50 stands for zero in the data rows.
Here is the table:
49|69|62|54|41|60|44|66|58|33|50|33|70|66|29|50|50|35|58|41|59|49|57|53
61|17|45|46|64|54|80|17|40|85|50|99|66|48|72|24|39|89|18|45|45|60|22|35
53|77|52|68|29|40| 0|95|60| 2|38| 0|58|48|24|76|58|13|84|47|50|41|78|60
49|54|59|67|43|50|20|67|55|22|40|20|54|52|38|59|51|40|65|46|44|51|62|55
60|23|48|55|52|53|45|27|44|69|42|79|58|36|65|47|50|73|34|42|40|59|34|44
57|24|46|83|52|36|17|46|42|41|29|44|45|29|54|52|47|67|52|55|27|54|50|40
52|38|46|83|54|38| 2|72|47|17|27|17|32|45|38|62|50|58|71|56|24|44|71|52
55|86|59|46|35|62|54|67|61|29|56|29|79|65|22|58|49|20|58|36|72|38|56|55
34|36|59|58|57|36|51|46|46|55|46|52|25|37|61|52|51|71|56|61|19|44|63|49
42|31|32|67|74|41|28|55|36|40|43|31| 8|54|56|40|53|72|58|62|34|59|60|42
59|99|49|14|29|59|92|54|58|57|77|34|80|61|47|59|55| 0|57|40|99|63|42|66
44|41|56|78|58|45|26|60|45|28|31|29|40|57|41|46|45|64|59|48|33|47|65|49
52|76|60|29|40|74|89|49|59|53|67|69|87|76|33|39|43|35|39|38|76|54|44|55
65|58|54|46|30|52|42|50|57|55|50|49|76|39|50|61|55|36|43|41|67|51|38|51
58|43|51|36|59|67|79|39|57|62|59|91|70|64|54|34|38|64|32|41|56|53|40|51
39|23|35|42|81|62|85|24|38|73|68|89|27|63|67|21|38|88|33|62|43|59|40|49
56|26|33|35|72|58|99| 6|38|94|61|99|38|59|86|20|39|80|22|45|59|80|23|45
45|88|59|49|25|35|31|77|61|27|52| 1|46|36|37|76|67|13|76|55|47|34|70|62
72|48|46|33|42|60|74|29|55|74|59|90|89|46|60|49|48|54|26|38|68|52|23|48
55|13|41|80|63|37|23|37|39|53|26|60|40|32|60|43|48|80|48|57|22|56|46|38
61|51|52|55|30|47|26|52|56|45|42|39|66|33|47|64|57|43|54|47|54|53|46|51
50|62|51|38|42|45|68|52|55|57|60|56|49|45|57|58|55|45|49|52|42|41|55|51
53|39|53|70|37|38| 5|56|49|36|33|27|54|31|49|67|58|49|61|50|40|51|52|48
42|77|53|54|30|31|26|77|59|31|45| 4|35|36|40|76|65|22|75|61|39|33|70|54
46|21|29|47|83|60|75|29|37|70|59|87|20|62|69|20|42|89|33|55|42|64|39|41
56|80|41|27|41|50|77|48|51|56|63|38|63|57|56|52|53|20|54|41|82|61|38|58
39|52|56|48|47|42|20|66|49|42|45|20|23|50|46|65|56|36|61|60|54|41|63|51
37| 2|18|91|90|28| 6|52|25|37|27|35| 0|42|62|37|49|93|62|65| 6|57|66|40
42|32|50|56|60|42|55|39|45|60|44|68|24|37|69|44|49|74|45|62|18|45|51|46
45|18|28|67|82|43|38|46|35|46|43|49|12|57|64|36|49|77|46|55|31|57|49|39
53|60|58|45|42|62|61|55|59|47|61|57|68|59|38|47|45|46|52|46|58|51|52|59
43|43|49|49|53|38|59|45|52|60|49|59|34|40|61|50|50|65|49|58|27|42|53|48
41|52|62| 8|62|66|89|29|52|85|76|94|54|61|60|40|42|49|28|45|71|44|32|53
46|65|58|35|45|52|41|60|55|52|55|30|36|57|42|66|58|26|52|51|69|40|61|54
59|64|51|43|38|51|55|49|53|57|54|51|83|41|45|53|54|34|47|46|64|50|36|49
54|57|51|71|43|47|15|74|55|18|39|18|52|47|33|61|50|39|70|49|41|46|65|55
58|64|56|35|36|56|72|44|54|63|61|65|88|48|47|51|49|38|45|50|69|50|36|51
57|57|35|70|41|33|19|59|41|30|30| 3|20|44|54|62|64|32|73|48|52|70|60|51
42|72|62|56|28|37|31|71|57|32|46|10|38|34|41|68|64|31|69|59|40|37|70|53
61|27|41|72|50|42|31|41|42|51|34|58|53|37|55|46|47|67|47|52|34|56|45|40
52|68|42|45|39|44|56|51|47|48|51|23|42|54|53|56|55|28|65|51|66|64|54|57
66|78|58|27|25|63|75|50|61|60|64|60|99|51|45|52|51|22|38|43|84|48|33|49
51|38|36|33|78|64|92|27|45|76|70|85|46|65|66|22|41|67|27|47|60|56|29|47
57|24|50|43|70|71|88|18|50|74|57|99|60|62|66|20|33|87|20|39|45|61|29|46
48|94|69|24|33|74|88|63|67|45|74|48|99|77|24|48|47|16|47|37|90|38|50|61
41|24|54|51|64|47|67|25|46|71|49|91|23|41|74|37|46|87|32|58|23|52|45|42
46|42|57|31|54|55|94|23|53|79|64|94|45|47|68|38|49|69|30|52|42|53|40|45
67|36|48|38|53|61|91|27|49|79|63|99|85|48|63|33|35|65|18|49|62|55|22|43
57|75|44|23|40|58|92|36|50|67|67|54|64|62|56|43|55|29|44|38|86|71|35|57
47|72|59|59|34|46|11|85|57|16|42| 2|52|54|27|71|60|26|76|47|52|47|72|59
49|40|47|78|59|46|21|60|48|28|29|34|43|59|40|46|45|60|57|46|32|45|59|44
53|24|49|61|68|55|49|42|47|50|40|75|48|57|58|35|40|79|38|42|36|53|46|45
35|46|60|17|58|60|80|38|51|80|69|81|42|64|54|41|44|60|35|59|63|48|43|54
42|29|26|75|75|36|22|57|39|37|40|29| 3|49|53|44|51|67|63|61|30|52|60|45
46|34|31|74|67|40|15|63|39|32|36|12| 6|52|52|48|57|57|62|57|37|56|61|43
60|81|61|41|21|54|54|59|58|46|57|35|95|45|37|61|53|16|54|47|75|45|42|54
50|68|63|25|48|75|99|41|59|64|69|86|91|78|39|35|37|49|32|36|78|49|37|53
42|55|53|38|52|41|71|43|52|62|59|63|44|43|62|51|50|55|48|51|36|42|50|51
39|54|59|33|58|50|47|55|51|59|55|45|36|53|48|57|50|39|50|52|59|36|53|55
40|37|53|51|59|42|20|56|47|49|38|34|16|52|55|58|57|50|51|55|45|42|58|44
42|27|51|54|65|45|35|43|42|59|45|55|15|54|57|51|48|65|45|59|39|48|55|45
60|92|63|29|19|56|64|60|65|47|66|35|99|49|34|60|56| 5|52|45|83|46|41|56
45|65|57|71|43|48|22|76|54|18|39| 9|55|57|25|58|50|35|67|43|48|41|68|52
71|71|46|25|31|60|67|47|65|63|65|67|98|43|48|60|50|27|39|42|80|41|28|55
60|29|46|38|68|66|92|30|51|70|60|99|68|70|65|26|29|80|17|43|52|55|28|46
65|86|57|14|17|63|77|54|66|64|75|59|99|48|40|64|52|14|42|41|91|43|34|62
47|55|53|12|58|58|82|42|52|76|69|79|53|62|55|43|42|45|31|52|69|40|37|51
49|40|50|50|64|63|78|35|51|59|52|89|65|69|48|31|34|75|34|45|48|52|42|45
46|50|49|43|48|43|61|47|52|59|54|58|37|39|60|52|54|57|49|57|35|40|52|50
The rows are grouped in 3 ways, from coarse to fine; each group lies inside one group of the grouping before and may be the whole of it. The rows also spread widely along two directions, which tell nothing about the groups. In each grouping, the first row asked about is in group 0, and each new group gets the next number.
Rows drawn again from the table, each followed by its group in each grouping:
56|80|41|27|41|50|77|48|51|56|63|38|63|57|56|52|53|20|54|41|82|61|38|58 0 0 0
57|24|46|83|52|36|17|46|42|41|29|44|45|29|54|52|47|67|52|55|27|54|50|40 1 1 1
39|23|35|42|81|62|85|24|38|73|68|89|27|63|67|21|38|88|33|62|43|59|40|49 0 2 2
65|58|54|46|30|52|42|50|57|55|50|49|76|39|50|61|55|36|43|41|67|51|38|51 1 1 3
49|69|62|54|41|60|44|66|58|33|50|33|70|66|29|50|50|35|58|41|59|49|57|53 2 3 4
52|38|46|83|54|38| 2|72|47|17|27|17|32|45|38|62|50|58|71|56|24|44|71|52 2 3 5
50|62|51|38|42|45|68|52|55|57|60|56|49|45|57|58|55|45|49|52|42|41|55|51 3 4 6
43|43|49|49|53|38|59|45|52|60|49|59|34|40|61|50|50|65|49|58|27|42|53|48 3 4 6
44|41|56|78|58|45|26|60|45|28|31|29|40|57|41|46|45|64|59|48|33|47|65|49 2 3 4
35|46|60|17|58|60|80|38|51|80|69|81|42|64|54|41|44|60|35|59|63|48|43|54 3 5 7
58|64|56|35|36|56|72|44|54|63|61|65|88|48|47|51|49|38|45|50|69|50|36|51 1 1 1
40|37|53|51|59|42|20|56|47|49|38|34|16|52|55|58|57|50|51|55|45|42|58|44 3 5 7
56|26|33|35|72|58|99| 6|38|94|61|99|38|59|86|20|39|80|22|45|59|80|23|45 0 0 0
55|86|59|46|35|62|54|67|61|29|56|29|79|65|22|58|49|20|58|36|72|38|56|55 2 3 4
61|51|52|55|30|47|26|52|56|45|42|39|66|33|47|64|57|43|54|47|54|53|46|51 1 1 3
72|48|46|33|42|60|74|29|55|74|59|90|89|46|60|49|48|54|26|38|68|52|23|48 1 1 3
46|42|57|31|54|55|94|23|53|79|64|94|45|47|68|38|49|69|30|52|42|53|40|45 3 4 6
53|77|52|68|29|40| 0|95|60| 2|38| 0|58|48|24|76|58|13|84|47|50|41|78|60 2 3 5
46|21|29|47|83|60|75|29|37|70|59|87|20|62|69|20|42|89|33|55|42|64|39|41 0 2 2
59|64|51|43|38|51|55|49|53|57|54|51|83|41|45|53|54|34|47|46|64|50|36|49 1 1 1
53|39|53|70|37|38| 5|56|49|36|33|27|54|31|49|67|58|49|61|50|40|51|52|48 1 1 3
67|36|48|38|53|61|91|27|49|79|63|99|85|48|63|33|35|65|18|49|62|55|22|43 1 1 1
54|57|51|71|43|47|15|74|55|18|39|18|52|47|33|61|50|39|70|49|41|46|65|55 2 3 5
57|75|44|23|40|58|92|36|50|67|67|54|64|62|56|43|55|29|44|38|86|71|35|57 0 0 0
52|68|42|45|39|44|56|51|47|48|51|23|42|54|53|56|55|28|65|51|66|64|54|57 0 0 0
60|81|61|41|21|54|54|59|58|46|57|35|95|45|37|61|53|16|54|47|75|45|42|54 1 1 1
51|38|36|33|78|64|92|27|45|76|70|85|46|65|66|22|41|67|27|47|60|56|29|47 0 2 2
46|65|58|35|45|52|41|60|55|52|55|30|36|57|42|66|58|26|52|51|69|40|61|54 3 5 7
45|18|28|67|82|43|38|46|35|46|43|49|12|57|64|36|49|77|46|55|31|57|49|39 0 2 2
42|27|51|54|65|45|35|43|42|59|45|55|15|54|57|51|48|65|45|59|39|48|55|45 3 5 7
57|57|35|70|41|33|19|59|41|30|30| 3|20|44|54|62|64|32|73|48|52|70|60|51 0 0 0
45|65|57|71|43|48|22|76|54|18|39| 9|55|57|25|58|50|35|67|43|48|41|68|52 2 3 4
39|52|56|48|47|42|20|66|49|42|45|20|23|50|46|65|56|36|61|60|54|41|63|51 3 5 7
52|76|60|29|40|74|89|49|59|53|67|69|87|76|33|39|43|35|39|38|76|54|44|55 2 3 4
58|43|51|36|59|67|79|39|57|62|59|91|70|64|54|34|38|64|32|41|56|53|40|51 2 3 5
57|24|50|43|70|71|88|18|50|74|57|99|60|62|66|20|33|87|20|39|45|61|29|46 2 3 5
39|54|59|33|58|50|47|55|51|59|55|45|36|53|48|57|50|39|50|52|59|36|53|55 3 5 7
61|17|45|46|64|54|80|17|40|85|50|99|66|48|72|24|39|89|18|45|45|60|22|35 1 1 1
50|68|63|25|48|75|99|41|59|64|69|86|91|78|39|35|37|49|32|36|78|49|37|53 2 3 4
60|29|46|38|68|66|92|30|51|70|60|99|68|70|65|26|29|80|17|43|52|55|28|46 2 3 5
42|32|50|56|60|42|55|39|45|60|44|68|24|37|69|44|49|74|45|62|18|45|51|46 3 4 6
66|78|58|27|25|63|75|50|61|60|64|60|99|51|45|52|51|22|38|43|84|48|33|49 1 1 1
60|23|48|55|52|53|45|27|44|69|42|79|58|36|65|47|50|73|34|42|40|59|34|44 1 1 3
60|92|63|29|19|56|64|60|65|47|66|35|99|49|34|60|56| 5|52|45|83|46|41|56 1 1 1
47|72|59|59|34|46|11|85|57|16|42| 2|52|54|27|71|60|26|76|47|52|47|72|59 2 3 5
48|94|69|24|33|74|88|63|67|45|74|48|99|77|24|48|47|16|47|37|90|38|50|61 2 3 4
42|29|26|75|75|36|22|57|39|37|40|29| 3|49|53|44|51|67|63|61|30|52|60|45 0 2 2
71|71|46|25|31|60|67|47|65|63|65|67|98|43|48|60|50|27|39|42|80|41|28|55 1 1 3
41|52|62| 8|62|66|89|29|52|85|76|94|54|61|60|40|42|49|28|45|71|44|32|53 3 5 7
49|40|50|50|64|63|78|35|51|59|52|89|65|69|48|31|34|75|34|45|48|52|42|45 2 3 4
37| 2|18|91|90|28| 6|52|25|37|27|35| 0|42|62|37|49|93|62|65| 6|57|66|40 0 2 2
53|60|58|45|42|62|61|55|59|47|61|57|68|59|38|47|45|46|52|46|58|51|52|59 2 3 5
47|55|53|12|58|58|82|42|52|76|69|79|53|62|55|43|42|45|31|52|69|40|37|51 3 5 7
42|31|32|67|74|41|28|55|36|40|43|31| 8|54|56|40|53|72|58|62|34|59|60|42 0 2 2
46|50|49|43|48|43|61|47|52|59|54|58|37|39|60|52|54|57|49|57|35|40|52|50 3 4 6
49|40|47|78|59|46|21|60|48|28|29|34|43|59|40|46|45|60|57|46|32|45|59|44 2 3 4
